Each path below is one point turned by a fixed rotation once a step. After each direction that follows a path, write how fast that rotation turns it, in degrees a step (0 if it stays still).
Each turn is a multiple of 5 degrees from 10 to 175, or 0.
Each row of a path follows its step; steps can be skipped.
Path 1:
step 0: [-13.3  20.4   9.0  20.9   0.1 -13.4  38.8  23.2  18.8  -8.1  -4.5  18.9
  -2.3   8.8  37.7   0.5 -56.6  19.9  10.7  -8.5   2.7  -0.4 -34.8  17.0
  -3.6 -23.2  11.7  13.4 -15.3  -6.7   4.1 -13.2   0.1  17.4  29.5  18.4
  15.6  27.4  39.0 -13.2  32.3  13.0 -16.1 -14.5  -6.2]
step 1: [ -9.9  -5.3  10.4 -35.2  23.9   3.7 -17.7  38.8 -10.0  16.1  -3.7 -12.7
  -4.1 -48.3   9.4  27.7  31.5 -35.1  -7.9  25.9  14.2   2.9 -12.7  23.4
   3.7   5.2  24.8  21.3  23.8  16.4   6.1 -29.3  27.1 -13.7  13.5  -2.8
  -3.5   9.0  18.7  29.4   2.4  -1.9  -1.1   3.4  38.2]
step 2: [  9.3   7.9  -1.3  21.9   5.0  -2.1 -15.2  -9.1  34.4  -8.2   5.7 -18.8
 -14.7  -9.6 -28.4   0.0 -30.1  -5.7 -31.3   1.3  -2.1 -44.9  10.1   8.5
  25.2  20.3  16.8  14.8 -10.7 -31.0 -19.3   9.7   5.9 -26.9  24.3  19.2
  24.5 -14.6  31.5 -15.2 -20.0   6.8  24.0  33.7 -29.3]
step 4: [ 12.0  10.4 -17.3   8.0  -3.4 -15.9  -5.9  15.3  -8.1  -1.0   0.4   0.6
 -25.7 -23.7   4.9  -1.2  43.8 -11.5 -27.5 -61.1   6.1  -9.0   7.9 -17.6
   3.1 -26.7  23.2  -5.1 -38.9   3.9  -8.1   0.8 -33.5 -17.9 -20.3  21.3
  12.4  19.1  13.6 -11.5 -30.3 -14.6 -22.2  -2.8  20.3]
step 5: [  3.5  16.7  17.3   9.1 -16.7 -21.5  20.8   5.3 -17.6 -29.2 -14.6  17.1
  -6.7  20.2   2.0   6.1   1.8  14.4 -15.6   7.7   9.4 -13.9  13.3   5.1
  45.7 -15.3 -23.1  19.5  25.7  -8.7  33.2 -46.6 -17.6 -11.1  13.9 -32.2
  21.0 -11.3   1.8 -16.6  42.8 -34.0   4.5   7.9 -18.5]
step 6: [  9.0  10.9   2.7   5.8 -16.6  -5.9  11.3  22.3  14.4   9.5  -8.7  -1.6
  13.8 -18.7 -19.8  18.6 -11.3 -23.0  -6.9 -19.3  -9.9  11.6   6.0 -13.8
  -1.4 -30.2  13.5 -18.6  -5.8 -17.8  -8.4 -24.2  36.0 -14.1  13.8 -41.6
 -29.1 -24.1 -45.3  26.1 -26.0  24.5  -7.9  14.7  44.2]
step 7: [ 27.3 -12.5   0.0  26.8 -31.9  25.6   0.4  30.7   6.7   5.4  58.8 -21.8
   4.2  17.6  19.6 -42.8 -25.4 -16.4 -14.5   2.4  -4.3 -33.3  10.2  11.5
   2.0   9.0  20.5  -0.7 -14.8  -6.2   8.1  12.3 -23.5  -6.9  -8.1  -6.4
  14.6  10.6 -10.1  -6.9  37.7 -12.4  23.9   2.9  15.6]
step 8: [-36.4   8.6 -39.3  -6.3  -9.1 -10.3  10.6   8.7  36.9  -3.2  21.1  16.6
  -3.7  -0.7 -47.8  -0.7  18.3   5.3  16.9   8.8   9.8 -12.9  31.1  17.1
  -2.7  10.6  -5.8 -23.7  18.4  38.8  20.8 -21.7  11.4  21.8   2.0  -0.6
  -7.7 -31.4  12.8   6.4   1.6 -20.9  -6.1 -42.1  25.8]
step 9: [ 11.0 -10.2  11.0  -5.6  37.3 -31.1  38.2  -1.1  29.2   3.1  21.1  -6.0
 -32.3 -22.9  -6.7 -30.9  -2.5  21.4 -23.4 -21.3 -32.3  -6.9  -4.0  10.0
 -27.2  -8.0 -18.8  10.1 -12.7   9.3  18.8   1.3 -18.2 -22.1 -38.7  -5.6
  21.5  -0.2 -12.8  22.5 -19.3  20.3   2.1  31.3  -8.3]
step 11: [  9.5  21.8 -12.7  15.0   0.0   9.1  13.9   9.6   4.4  61.7 -19.4 -15.6
 -20.8   0.9 -30.7  18.4  -3.2  -4.0  41.0  -5.9   1.1  -5.5  11.7 -24.3
 -24.2 -30.4  14.6 -23.1  11.4   0.0 -25.9 -28.4   4.5  19.8 -21.9 -10.6
  37.0  26.5   6.4  13.8  -6.0   9.4   8.0  16.9  -8.2]
step 12: [ 32.0 -12.1 -23.4 -17.4 -24.9   3.9  -5.8  27.3  -2.4  -5.1 -12.4   5.9
 -31.5  10.7  17.0   6.6   3.0  11.3  31.2  19.5   7.9  -0.2  -8.6  35.9
   1.1  -9.9 -21.6  21.5 -15.5 -21.2  40.1  48.6   3.5  -3.1 -10.7   9.2
   6.4 -24.1  11.5   8.5  23.2 -13.6  20.8  39.3  14.6]
Directions:
[  0.5  -6.1 -10.5   8.6   3.0  -0.4   3.9  -0.4  -9.0   3.7  -0.9  -6.0
  -9.9 -10.0   4.7  -0.2  -3.3  -4.7  -4.4   2.9  -8.9   0.9  -0.5   3.2
  10.7   1.7   1.2  -0.3   3.5  -7.4  -4.8   8.6 -19.7  -1.2  -2.6   5.3
  -9.5  -6.2  -1.2  10.0   1.0  -1.1  -0.5   4.4   3.5] => 140
[-4.1  6.6 -2.0  7.7 -2.2  0.3 -2.9 -0.2  0.1  3.9  2.6  2.1 -1.3  3.2
  3.7  3.5  6.3  1.4 14.2 -9.4 -0.2 -1.0  4.6  4.3 -5.0 -8.3 13.5 -2.9
  3.8  6.4  7.6  7.3 -6.2  6.8 -2.7 14.7  2.1  6.5  5.6 -2.9 13.0 -1.9
 -4.5 -3.0  9.8] => 95
[  1.1   0.6  -5.4   3.5  -3.8  -0.2   8.9 -12.0   5.5  -3.3  -2.0 -11.4
  -2.0   6.4  -0.1  13.1  -4.7   5.7   1.4   0.4  -3.9  -7.6  -9.2   1.9
  -1.1  -0.9  -1.6 -13.2  11.1  -1.3  -1.8 -11.2  -1.4   9.8   7.8  -4.5
  -0.6  -3.3   4.4   2.3   1.4   0.5  -6.4 -10.7  -4.8] => 135
[  3.7   4.1  -9.1   1.8  -1.4   1.4   8.8   0.0   7.5 -11.7  -6.5  -2.4
  -6.5   2.5  -8.9   6.0  11.6  -6.8   5.8   7.2  -3.3   3.4   9.8  -0.2
   5.5   6.4   1.2  11.3   9.7   8.0  -9.6  -1.0   3.0  -5.3  -4.8   1.2
   8.0   4.6   0.0   0.6   2.8  -9.5   3.2   3.1  -4.1] => 110
[ 12.9   0.5   6.5 -11.3  -1.7   1.3  -6.3  -1.4  -5.0   1.5   5.9  -7.8
   3.6   0.6   4.3  -2.8   2.8  -4.7  -1.6   4.2  -3.4  -5.0  -3.6   1.5
  -2.5  -1.9   2.8   3.6   4.3   6.0  -9.1   1.4 -11.6  -5.1   3.0  -4.4
   1.2   7.3   6.0  -6.6  -9.3 -10.0   3.1 -14.4  13.1] => 120
[ -1.3  -5.8   4.2   2.5  -0.7   4.8  -3.5  -5.0   1.9   4.2  -8.6   5.5
   3.8  -9.9  -2.2   1.5  10.9   7.4   7.7   2.1   7.2  -3.2   3.6   7.0
   8.9   6.7   5.1   0.9  -5.8   5.5   1.9  -1.4   3.5   8.9   6.6  -9.4
 -11.2   2.7  -5.7  13.1  -5.8 -10.3  -4.9  -3.4   6.0] => 155
[ -4.4  -0.7   3.5   6.8  -0.1   3.1   1.3  -5.9   8.4  -1.7  11.3   2.6
  10.0 -10.8   5.8   4.0   1.1  -8.0  -4.4   8.1  -1.8  -6.4   2.3   2.5
  -6.5   9.5   7.3  -1.0   1.2   8.4   7.3   7.4   1.9  -5.9  -3.9   3.2
   6.1 -14.0   6.2   7.0  -4.6   4.3   4.6  -8.1  -5.9] => 60
Path 2:
step 0: [ -2.4 -12.9  20.5   1.6 -14.4 -14.1 -25.4  50.4   6.0  -3.3  -5.8 -18.8
  16.8  22.9 -12.6   9.0 -13.4 -21.5 -28.5  25.2 -10.2  14.3 -34.1  -2.9
 -10.7 -15.9 -35.3 -21.6  -3.7  27.0  21.1   4.4  -1.3 -29.4  13.4   3.8
 -48.6 -11.9 -27.6   8.0  21.1 -33.4  -3.3  -1.1  21.9]
step 1: [-24.3   0.7  11.9   1.2   1.7  18.2   5.1 -14.4 -23.8   5.3   5.5   2.3
 -38.7 -51.4  45.3  10.7  -9.8  -8.8   6.6   8.2 -21.0  19.7 -17.0   8.0
  11.3 -12.1   8.1 -33.3 -14.0   0.9 -11.9  -8.5  47.3 -12.7   7.1 -38.8
  19.2  43.3  -1.5  -3.4  19.8  14.4  -8.2 -16.1  26.1]
step 2: [-20.7  -2.6  37.0 -19.5 -16.8   7.0 -22.0  27.7  10.8 -33.3  -1.6  -6.7
  26.2   5.0   1.3  24.9  15.7  21.2  34.2  -3.7 -15.2 -56.1  32.1  29.8
   6.4  21.2  35.7   0.7  24.7   5.6   7.3  -3.5 -16.8 -18.7  -6.3 -13.3
   7.0 -14.4 -23.4 -25.0 -15.2  14.4   0.4 -17.6  11.3]
step 3: [ 20.2  -4.0  10.4  19.5  -4.8   5.3  23.7  26.5  12.4  24.3  12.1  10.3
  -7.0  15.6   6.8  15.0  17.9 -13.9  -0.9  24.6  13.3  -3.5  -0.7  -2.6
 -25.2  -3.2  12.7 -20.6 -69.8  15.8  30.6  28.6 -26.1 -22.5   4.7  -4.3
  -8.4  32.1  -8.7  -1.7   1.1 -25.5 -21.0  47.2 -16.0]
step 4: [-30.4   8.5 -33.1   2.5  28.2  43.9 -20.1 -21.0  -6.1  23.1  -1.0 -19.0
   5.1  -7.2   5.8  22.0  30.7 -13.1 -15.4  14.7 -45.7  -7.1 -52.5  13.3
 -28.5   2.4  18.8  10.9  17.2  28.3  -0.1  -1.9  45.9  12.4  -4.3   9.3
  -1.1   3.1  -8.3  -1.1 -23.0   3.9  -4.0  -8.3  -0.1]
step 5: [-11.7  -5.3  14.9  -7.3 -22.0  13.1 -14.5  36.4  -6.4 -33.4  -8.5  14.9
  26.7  10.3   4.7 -42.2  12.5  10.5  39.5  13.4  28.8 -18.1   7.1 -42.2
  -7.6  13.0   1.1   0.8  -5.7   0.1   4.8 -10.0  31.6  -6.9  37.7  -3.8
  29.4  -8.8   5.9  15.9 -17.0  -3.4 -44.0 -26.7  15.0]
step 6: [-26.4 -11.2  26.3   2.9  11.5  16.5  -3.0  -2.1  41.8  16.8  29.4  15.8
  -4.1   6.7  35.1  25.1  23.3   3.2  -4.5  -2.2  13.7  30.9  40.7 -10.2
 -15.9  24.7  -6.0  14.3   0.2   1.7  19.5 -28.2 -17.2  11.2 -32.9  21.6
 -17.6  51.8 -13.2  14.6  22.4 -19.1 -10.3   9.7   2.4]
step 7: [ 32.7 -33.6 -22.0   3.8   1.4  12.5  -4.6 -12.7 -36.5  -8.2   8.5   1.5
  44.5 -24.1   0.1   1.6  12.7  -4.2 -15.1  -7.0 -22.0 -27.6 -17.7   5.0
 -34.8  26.9  -7.4  15.6 -15.9  24.9 -19.9 -51.3   8.0 -37.0   1.7 -20.2
 -20.2  -2.5  17.0   3.0 -12.1  20.7  17.0  19.1 -15.8]
step 9: [  3.4 -46.3  34.6 -36.5 -16.9  11.6  -7.8 -31.8  17.0   0.9   5.3 -30.6
 -22.6 -13.3  -4.0  -9.2  23.2  13.9 -13.1  11.0   6.8  45.3   3.7  20.3
 -27.2  23.7  13.9 -23.6   5.2  -9.4  -7.4   1.4  19.0  -5.5   0.8 -21.0
  -7.0  -8.2 -43.0  30.5  32.2 -19.7  -7.4  -5.1  10.5]
step 10: [ -6.6  16.3   9.3 -19.3  -5.4 -10.4 -20.8   8.5  -3.0 -11.6   3.8 -36.1
  17.5 -15.9  23.2  10.9  -9.2 -24.7  25.4 -14.3 -32.5 -19.8  -2.9  33.8
  16.7  -3.6 -14.7 -10.2 -11.7   5.4  25.0 -41.3 -26.6 -38.1  22.8   4.0
   9.3  26.7  27.5  40.0 -11.9  28.1  -5.7  16.8  11.9]
step 11: [ -8.2   1.6  23.4  18.8 -10.8  -3.3 -12.4  46.3 -33.9  45.2 -15.0  32.7
   1.6   8.9  -8.1  10.6  16.2  42.3 -22.6   4.6 -14.4 -28.9  -6.3  -2.3
   8.4   5.9  10.9 -10.4   2.5 -23.5  17.3  25.5  14.4 -34.7 -11.7 -21.8
 -25.9  31.2 -15.5  -1.2  -1.1 -25.4  23.7  -1.8  22.7]
Directions:
[ -0.9 -10.6  -1.8  -1.5   1.9   4.3   4.3   0.9   0.8  -0.3   7.0 -15.4
  12.2   4.9   1.6  -0.2  -8.4  -2.0 -11.4  -2.1   0.3  -3.9   3.6  -1.0
   9.5   9.0  10.6   0.6  -3.7  -4.6   1.9   4.0 -12.6   3.2   5.2   3.9
  -8.8  10.5   5.7   1.3  -1.3   1.9  -2.6   8.5   1.3] => 100
[  5.2   3.0 -10.5  -0.1   3.1   6.0  -1.5  -4.2  -5.4  -7.3 -14.7  -9.8
  -2.6   4.8  -6.5  -4.1   2.0 -12.1  -1.3  -1.9  11.8   4.0   1.5   2.4
  -4.4  -3.3   8.7  -2.8  -1.7   2.5   9.7   1.4   9.6   0.2   5.5   9.5
  -2.6   0.4 -12.9  -0.9  -1.7  -3.9   7.6   4.7  -0.2] => 80
[ -7.6  -7.1  -6.0   5.7   5.7  15.6   5.8  -0.8   0.1  -3.7   2.1  -3.0
  -8.9   5.9  -9.0  11.4  -1.6   3.1  11.0   5.9   0.7  -8.4  -0.9 -14.2
  -7.1   0.9  -3.9  -5.1   0.2   3.0   1.6   9.4  -4.9  -5.8  -3.8   5.8
   6.5   3.3   2.7  -1.3  -4.0   5.4  -1.2  -5.3  -0.3] => 35
[-12.5  -0.5  -7.3   5.8  11.7  -6.9  -2.2  -7.6  14.3   0.2   0.3  -0.4
   4.2   1.6   9.9   1.4  -6.3 -10.8  11.2  -6.6  -6.4  -3.7   2.2   8.1
   5.2  -3.9  -9.3   4.3  -3.6   0.5   2.0   0.2  -3.7   3.0   1.5   2.6
   4.6   4.5  -6.9  -1.2  -6.6  -9.9   3.4  -2.7   2.0] => 170
[ -3.0  -2.7  -4.7   3.3   2.9 -11.2  -6.2   8.0  -8.1   6.5   4.4   3.2
   9.8   4.6  -0.1  -2.8   2.2   0.3  -1.5  -6.2   5.3   0.0   0.2  -5.6
   1.5   5.4   7.4  -5.6   3.7  -5.5  16.2  -2.4  -6.3  -5.1  -0.7  -0.6
  15.9  -9.1  -4.5  -8.1  -2.2   5.4   1.1  -9.5   5.0] => 125
